Each row is where one point has got to under a steady rotation. How many ticks took it there?
The counts run from 0 to 845.
[-4, 19, 10, 30, 14, 17, -2, 34, -1, 27, 18, -43, 27, -8, 8, 29, 4, 18, 17, -5, -5, 9, 29, -34, -3, 36, -21, 9, 15, 29, 8, -37, 9, -30, 6, -42, 7, 28, -22, 18, 3, -2, -4, 4, -52, 35, -36, 15, 12, 5, 22, -17, -2, -9, 18, 19, -30] -> 392
[-20, 3, 2, 9, 31, 10, -8, 34, -18, 19, 30, -24, 35, -13, 11, 54, 14, -16, -19, 7, 39, -7, 10, -29, -9, -33, 6, -1, 32, 10, -8, -38, -34, -14, 1, -39, -35, -31, -17, -4, -25, -18, -19, -6, -9, 1, -40, 20, 31, -4, 12, 3, 25, -3, -11, 15, -11] -> 763
[-20, 29, 10, 27, -12, 11, -8, -2, -9, 14, 16, -19, 52, -12, 16, 27, 3, -12, -42, -9, 40, 6, 5, 11, -8, 10, -15, -20, 6, -21, -6, -52, -24, -30, 9, -26, -37, -5, -25, -17, 3, -9, -17, -23, 15, -24, -22, 24, 40, -32, -1, 11, 33, -29, -12, 12, 8] -> 349
[1, 33, -3, 53, -9, 25, -2, -24, -13, 23, 4, -27, 24, -23, 12, 23, -6, -40, 3, -10, -3, 4, 49, 32, -12, 0, -26, -17, 29, 19, -18, -41, -7, 2, -25, -46, -4, 13, -37, 7, 5, -8, 10, 2, -29, -15, -28, 42, 3, -13, -9, -4, 14, -24, 7, 22, -19] -> 599
[48, 19, -11, 18, 35, -20, -5, 9, 13, 21, 10, -14, 44, -31, 1, 17, 26, 2, 1, 13, 37, 5, -7, -5, -25, 7, 17, 13, 38, 6, -12, -33, -49, -19, 30, 13, -40, -20, 12, -6, -37, 11, -11, -21, 7, 19, -22, 15, 47, -19, 4, -15, -5, -24, 4, -3, -4] -> 84
[17, 11, -12, 40, 6, 38, 16, 9, 3, 11, 9, -18, 24, -5, -15, 7, 14, 13, 3, -19, 10, 7, 27, -9, 8, 51, -10, 22, -7, -12, 5, -61, -24, -42, 10, -27, -6, -9, -18, 39, -14, -3, -21, 23, 10, 18, -1, 7, 41, 18, 19, 40, 9, 13, 42, 12, -19] -> 673
[14, 61, 2, 63, -18, 11, 17, 2, 0, 8, 17, -19, 25, -3, 6, -12, 1, -32, 8, 23, 11, 10, 37, 23, -24, 29, -25, -24, -3, 3, 41, -32, -19, -15, -14, -1, -10, 12, -24, 21, 0, 1, -2, -41, -34, -15, -28, 12, 10, -10, -7, -12, -3, -36, 14, 19, -3] -> 587
[8, 27, 9, 11, 19, 9, 12, 12, -26, 10, -12, -20, 36, -17, 2, 24, 14, -35, 17, 24, 22, 3, 34, 12, -41, 19, -1, 21, -17, 15, 27, -15, -9, 7, -40, -18, -12, 0, -24, 24, -20, 8, 10, -8, -45, -9, -44, 10, 20, -19, -30, -13, 23, -15, -8, 42, -39] -> 163
[-4, 15, 5, 35, 14, 16, -5, 38, 4, 25, 20, -45, 21, -9, 13, 34, -3, 19, 17, -2, -9, 6, 33, -28, -3, 35, -19, 13, 12, 29, 12, -37, 5, -32, 0, -39, 12, 27, -18, 19, 2, -5, -3, 0, -47, 31, -37, 16, 6, 5, 18, -9, 1, -10, 23, 22, -31] -> 391
[23, 23, -13, 13, 31, -21, -26, 21, 14, 2, -24, -45, 57, -24, 14, 45, 3, 0, -2, 2, 20, 10, 4, 30, -30, 20, 7, 16, 13, -1, -17, -40, -18, -27, 14, -19, -23, 5, -9, 1, 1, 21, 5, -11, 17, -5, -6, 13, 51, -43, -26, -4, -15, -29, 4, 13, -1] -> 501
[23, 23, -1, 0, 31, 0, -18, 33, -6, 44, 13, -28, 47, -5, 0, 24, 27, -3, 10, 28, 46, 8, 13, -11, -59, 29, 4, 14, -17, 16, 14, 6, -30, 19, -6, -7, -19, 3, -27, 46, -17, 18, 18, 6, -2, 5, -13, 4, 41, -10, -13, -2, 3, 9, -7, -10, -37] -> 293
[15, 13, -5, 9, 20, 6, 11, 20, -13, 35, -5, -38, 55, -18, 4, 41, 32, -9, 9, -13, 26, 3, 25, -6, -52, 31, 4, 26, -9, 0, 14, 10, -25, -1, -5, 9, -34, -24, 8, 41, -37, 10, 30, 11, 15, 1, -31, 9, 24, -11, -31, 21, 6, -3, 26, -10, -22] -> 287
[30, 47, -4, 42, -10, -4, -28, -4, -2, 17, 8, -49, 31, -15, -4, 14, 20, -12, 9, 29, 0, 14, 22, 22, -33, 18, -21, -11, -7, 24, -11, -12, -35, 22, -8, -27, -2, 0, -32, 18, -23, 26, 13, -9, -18, -32, -19, 8, 30, -43, -27, -6, -6, -9, 20, 27, -26] -> 717
[1, 23, -8, 53, -6, 41, -6, 6, -24, 18, 20, -38, 39, 1, -5, 6, -10, -48, 17, -22, 12, 14, 42, -5, -23, -1, -3, 21, 47, 11, 4, -30, -26, -29, -27, -16, -22, -14, -8, 8, 8, -8, 2, 0, -20, 1, -46, 20, 7, 17, 24, -1, 5, -23, 11, -21, 4] -> 187
[10, 30, -8, 23, 14, 19, 23, -4, -6, 31, 35, 2, 42, -24, 6, 1, 13, -29, -17, 3, 38, -6, 11, -25, -3, -3, -6, 10, 62, -3, 9, -42, -33, -30, -2, 12, -53, 6, 6, 2, -20, -10, -19, 3, -29, 31, -37, 19, 25, 13, 17, 1, 8, -9, -2, -21, -12] -> 203
[31, 18, -9, 46, 5, 38, 0, -5, -12, -10, 21, -11, 12, -12, -11, 1, 41, -41, 8, 13, 37, -5, 38, 5, -22, 5, 15, 30, 4, 9, -7, -43, -50, -6, -22, -27, -7, -37, -22, 21, -18, -3, -10, -7, 7, -9, -35, 19, 18, 3, 19, 1, 19, -17, 8, 22, -8] -> 318
[6, 34, 3, 40, -8, 28, 15, -26, -13, 19, 0, -25, 29, -35, 24, 15, 15, -31, -6, -17, 21, 0, 44, 24, -20, 19, -23, -2, 28, 6, -16, -44, -6, -10, -20, -39, -11, 26, -20, 7, 9, -16, 14, 0, -20, -1, -29, 54, -5, -15, 2, -8, 20, -37, -6, 23, -14] -> 602
[7, 36, 9, 55, -29, 9, 0, -16, -22, 26, 9, -32, 22, -3, -4, 13, -10, -43, 12, -19, -4, 10, 50, 22, -13, 8, -23, -33, 33, 24, -6, -31, -4, -7, -15, -41, -14, 1, -39, 13, -1, -13, 14, -3, -35, -12, -26, 25, 13, -13, -6, -16, 0, -26, 17, -5, -12] -> 596
[40, 29, -9, 47, -14, -1, 4, 0, -8, 35, 4, -9, 32, -37, 8, 0, 11, -37, 27, 14, 25, -9, 42, 22, -23, 33, -19, -6, 5, 15, -1, -1, -3, -17, -15, -13, 2, 29, -58, 28, -24, 5, 9, 25, -33, 13, -22, 7, 5, -2, -9, 1, 11, 0, -5, -7, -39] -> 42
[12, 41, -7, 59, 12, 21, -13, 20, -9, 20, 7, -31, 29, -4, 3, 6, -2, -52, 26, 14, 20, 23, 29, 22, -34, 5, -14, 5, 24, 22, 14, -22, -2, -10, -33, 4, -1, 15, -43, 12, 13, 36, -8, -5, -35, -12, -36, 7, 4, 11, 11, -16, 1, -35, -4, 4, 2] -> 179
[3, 31, 3, 47, -15, 24, 25, -20, -12, 21, 5, -17, 33, -39, 31, 19, 11, -29, 0, -18, 27, -3, 46, 15, -25, 17, -20, -8, 31, 0, -6, -31, -8, -24, -16, -24, -18, 25, -16, 8, -7, -21, 17, -5, -18, 9, -43, 48, -21, -9, 4, -4, 22, -38, -7, 7, -9] -> 604
[2, 19, 0, 21, 29, 26, 33, 1, -8, 37, -6, -41, 36, -15, 6, 29, 34, -3, 0, -44, -3, 20, 31, -19, -15, 28, -13, 24, 42, 10, 0, -32, 13, -16, 11, 11, -16, 6, 4, 13, -9, 31, 2, 29, -30, 24, -40, 26, 12, 11, 3, -5, 1, -23, 35, 9, -9] -> 403
[0, 23, 5, 36, 2, 43, -12, -2, -27, 45, 36, -12, 44, -7, 0, 8, 14, -36, -9, -9, 37, 7, 29, -8, -11, 3, -19, 11, 42, 1, -22, -30, -21, -11, -21, -24, -19, 19, -31, 1, 10, 0, -10, 23, -25, 15, -38, 34, 15, 3, 24, 2, 35, -11, -25, -11, -12] -> 194
[42, 3, -10, 38, 15, -24, 20, -6, 2, 34, -13, 4, 16, -18, 2, 32, -9, -6, 25, -5, -10, 6, 29, 30, 11, 23, -2, -24, 23, 18, -17, -47, 9, -26, 28, -30, 1, -3, -45, 22, -37, 5, -10, 4, -26, 20, -2, 9, 46, -12, -19, -3, -2, -21, 29, 25, -22] -> 244
[-23, 26, -6, 35, -9, -5, -20, 2, -8, 16, 19, -18, 31, 0, 9, 37, -21, -32, -33, -4, 29, 5, 5, 8, -2, -11, 0, -33, 32, 15, -2, -52, -19, -26, 4, -27, -47, -27, -39, 3, -6, -3, -26, -16, 11, -36, -21, 13, 45, -2, -7, 16, 5, -5, 17, -17, 3] -> 343
[35, 47, -2, 41, -7, 0, -26, -6, 0, 7, 6, -51, 30, -22, 0, 10, 29, -11, 8, 27, 1, 16, 20, 25, -36, 24, -20, -7, -7, 21, -9, -22, -36, 27, -5, -28, -1, -2, -26, 18, -17, 25, 15, -9, -18, -28, -20, 16, 26, -46, -22, -14, -9, -13, 18, 32, -26] -> 718
[5, 26, -12, 54, 0, 27, -23, 8, -1, 21, -1, -41, 47, -31, 19, 32, -10, -26, 13, 1, 42, 24, -2, 23, -31, 8, -16, 5, 29, 6, -37, -17, -31, -29, -20, -15, -18, 23, -35, 2, -23, 20, 0, 21, 21, -2, -15, 12, 5, -4, 14, 30, 11, -3, -11, -17, -2] -> 61
[4, 43, -18, 26, 23, 3, 41, 20, 5, 36, -5, -19, 46, -6, -7, 10, -7, -17, -1, -1, 4, 4, 34, 13, -19, 27, -35, -12, -9, -33, 60, -27, -7, -13, 5, 22, -29, 1, -14, 28, -12, 7, -3, -8, -20, -13, 3, -3, 47, -5, -39, 23, -12, -12, 26, 10, -12] -> 15
[42, 22, -8, 42, -18, -2, 3, 0, -14, 40, 7, -6, 40, -37, 7, -5, 16, -34, 25, 9, 26, -10, 46, 16, -25, 38, -20, -6, 4, 16, -2, 4, -8, -18, -9, -20, 1, 27, -53, 31, -19, -7, 13, 20, -35, 14, -25, 14, 10, -5, -8, -2, 11, 1, -7, -13, -43] -> 41
[28, -11, -14, 44, 40, 16, -2, 32, 7, 40, -5, -4, 18, 3, -10, 27, -13, 1, 27, -3, 27, 22, 22, 8, -12, 33, 5, 6, -1, 10, -10, -52, -4, -28, 17, -25, 13, -12, -56, 30, -8, 11, -31, 9, 3, 18, 15, 12, 49, 18, 32, 9, 14, -5, 12, 6, -16] -> 664
[7, 44, -9, 46, 2, 3, -21, 27, 4, 5, 40, -31, 17, -7, 34, 28, 21, -28, 1, 25, 31, -19, 20, -10, -22, 2, 8, 0, 39, 31, 8, -27, -28, -30, -17, -14, -22, 11, -15, 37, -10, 7, -3, -17, 4, 10, -52, 12, -6, 17, 11, -4, -18, -16, 18, -12, 1] -> 743
[1, 14, -2, 26, -5, -6, 4, -3, -4, 50, -6, -14, 44, -16, 15, 36, -7, -8, -11, -7, 25, 22, 8, 15, -32, 38, -5, -23, -22, 20, 6, -7, -9, 9, 7, -6, -35, -21, -38, 35, -43, 8, 2, 4, 17, -29, -6, 16, 41, -11, -27, 25, 20, 18, 27, -19, -34] -> 697
[-12, 23, 3, 22, 3, 1, 11, 7, -16, 48, 32, -25, 34, 4, -21, 20, 24, -9, -30, -13, 3, 17, 24, -27, -13, 8, -24, -21, 6, 10, 23, -15, -21, 19, 21, 5, -32, -49, -22, 9, -30, 14, -20, -3, -25, -35, -34, 8, 44, -5, -10, 4, 13, 2, 42, -1, -21] -> 560
[22, 26, -11, 12, 14, -49, -23, 23, 2, 19, -15, -38, 49, -21, 19, 50, -5, -17, 8, 17, 21, 5, -3, 27, -19, 4, 10, -13, 27, 12, -15, -23, -8, -32, 15, -10, -39, 6, -33, 5, -30, 19, 4, -4, 4, -2, -13, -11, 49, -32, -42, 3, -20, -16, 6, -2, -1] -> 497
[20, 10, -11, 37, 1, 36, 16, 9, 1, 20, 16, -19, 26, -5, -17, 4, 22, 16, -1, -19, 7, 5, 28, -18, 6, 54, -12, 20, -4, -13, 8, -57, -24, -40, 19, -27, -7, -8, -19, 38, -11, -5, -22, 25, 7, 23, -2, 8, 45, 17, 19, 36, 9, 15, 41, 3, -23] -> 674
[11, 8, 1, 37, 12, 1, 23, 1, 11, 16, 12, -14, -1, -21, 15, 33, 43, 15, -19, -20, 18, -7, 33, -13, -4, 33, 5, -9, 3, 25, -5, -63, -7, -20, 43, -31, 1, -35, -23, 22, -20, 2, -24, -17, 3, -2, -24, 37, 24, 9, 18, -8, 1, -16, 43, 23, -15] -> 119
[15, 28, 0, 25, 6, -38, 8, 7, 6, 23, 0, -14, 46, -22, 23, 29, 6, -3, -18, -3, 5, -3, 24, 18, -6, 31, -4, -9, 10, -4, 21, -35, 6, -31, 30, 8, -19, 5, -6, -11, -2, 6, -8, -37, -31, -3, -44, 21, 36, -35, -35, -24, 5, -51, 5, 30, -3] -> 368
